[-32  -2 -18   6   7  33] yields 33
[ 31  -2 -17   0] yields 0
[ -2 -19  -3  31  -3] yields -3
[ 18   7 -25  -6 -35 -23] yields -23
[ 10 -40  24  16] yields 16
[ 40 -12 -18 -24] yields -24
---
[[ -9   3 -17  -2]
 [ -5 -10  -5   2]
 [ -2  22  15 -30]] ans = 3

[[ -5   1  17  35 -17   4   8]
 [ -3  35 -17 -27  -6  -2  -9]] ans = 1

[[  3  16   3  -7  12]
 [  3  34  13  -1  16]
 [  2 -11   0   5  -9]] ans = 16

[-22 -11 -32 -24  22   4] ans = -11

[ 29 -17   7 -12  -3] ans = -17

[[ 12  -5  15  21  20 -12   2]
 [  5 -37   4 -29  -2  16   8]] ans = -5

[-14  -3 -35  -7   8   6] ans = -3

[-31  18  36  17 -19 -28] ans = 18
---
[-849, 114, -67, 574] => 574
[64, 8, 26, 81, 21] => 21
[34, 21, -33, -30, -17] => -17
[4, 8, 5, 3, 3, 2] => 2
[8064, 4074, 1581, 2299] => 2299
[8, 7, 1, 5] => 5
[79, 12, 63, 63, 83, 69] => 69
[41, 56, 30, 91, 12] => 12
---
[ -9 -34  33  13  32   1  38] -> -9, 38

[ 19 -34 -11 -23] -> 19, -23

[[ 10  22   8  -2 -16 -27]
 [ 10   1 -11  -1  21 -31]] -> 10, -31

[[  0   6  12  25   3 -26]
 [  7  34  -5  19   1  -5]
 [ 10   0  24 -34  22  -3]] -> 0, -3

[-34  -2 -32  11  -5] -> -34, -5

[[ 5  3 25  4 -6 18 -6]
 [ 1 10 30 12  9 10 14]] -> 5, 14
---
Input: 28,6,32,-23,15
Output: -23

Input:
12,23,7,2,-2,15,9
8,22,6,-27,1,18,-35
Output: 18

Input: 2,-38,14,31,-3,-13
Output: -3

Input: 26,-13,-35,-31
Output: -35

Input:
-26,-19,7,15,-8,-21
30,21,9,2,8,-22
Output: 8

Input:
-10,-30,11,-3
-14,-20,16,-34
Output: 16

Input: -16,-24,-31,-2,-30
Output: -2
---
[[-15   8  -3   0]
 [ -6 -11  -3 -29]
 [ -9 -11  -3 -29]] | -3

[[-35 -10  25   9 -25  11  10]
 [ 16  29  20  -4 -28 -38  -2]
 [ 35 -35  14  -8 -26 -39  -9]] | 14

[[ -8   8   0 -21  -5 -11 -28]
 [ 26  34  34   9   4  33   8]
 [ -9  10  -8 -10  -3  -5   1]] | -8

[[  1 -10  33   3  32]
 [ -5  -3  -9  10  12]
 [ -3  -1   9  19   2]] | 9

[[ 34 -20   0 -24  27   5   4]
 [-24   8   7  22 -24  11   1]
 [ -1 -12 -31  22 -13  23 -22]] | -31

[[ -8 -18   0  16 -27]
 [  5  25   9 -25  32]
 [ 22 -19 -31  25  -7]] | -31
---
1  8  1  0  8 yields 0
20  76  35  65  66  91 yields 66
24  48  51  82  70  32 yields 70
0  7  7  8  7  7  5 yields 7
 -8  -19   46  -39  -50 yields -39
 429   200   924  -695 yields 924
133  694  962  884  551  674 yields 551
2  7  7  2  1 yields 2
---
array([[ -73,  277, -195,  -92,  -99, -140,   82],
       [-260,  249, -369,  640,  -78, -356, -183],
       [ 153,  392,  465, -922,   59,  545,  -56]]) -> -73

array([[701, 298, 444, 218, 425, 341],
       [105, 797, 529, 873, 589, 652],
       [548, 442, 558, 392, 356, 259]]) -> 701

array([[4, 2, 5, 3, 3, 1, 1],
       [3, 5, 1, 4, 5, 8, 5],
       [3, 4, 3, 4, 4, 6, 7]]) -> 4

array([[7, 2, 3, 4, 5, 5, 7],
       [8, 4, 3, 9, 8, 5, 3],
       [7, 5, 3, 3, 7, 7, 5]]) -> 7

array([[163, 561, 676, 549, 216, 178, 723],
       [685, 791, 618, 113, 152,  73, 675],
       [568, 539, 121, 697, 617,  43, 610]]) -> 163

array([[5, 3, 2, 3],
       [8, 6, 4, 2],
       [7, 8, 6, 4]]) -> 5

array([[ -49,  491,  600,  212,  520],
       [ 643, -666,  446, -120,  322],
       [ 511,  181,  610,  405,  360]]) -> -49
---
[-46  28 -27 -21 -25] | -25
[19 29 76 33 56 25] | 25
[ 67 247 171  15] | 15
[ 12 156 126 245 212] | 212
[59 20 49 63 93] | 93
[8278 6291 1348 7261 1273] | 1273
[894 211 587 476 121] | 121
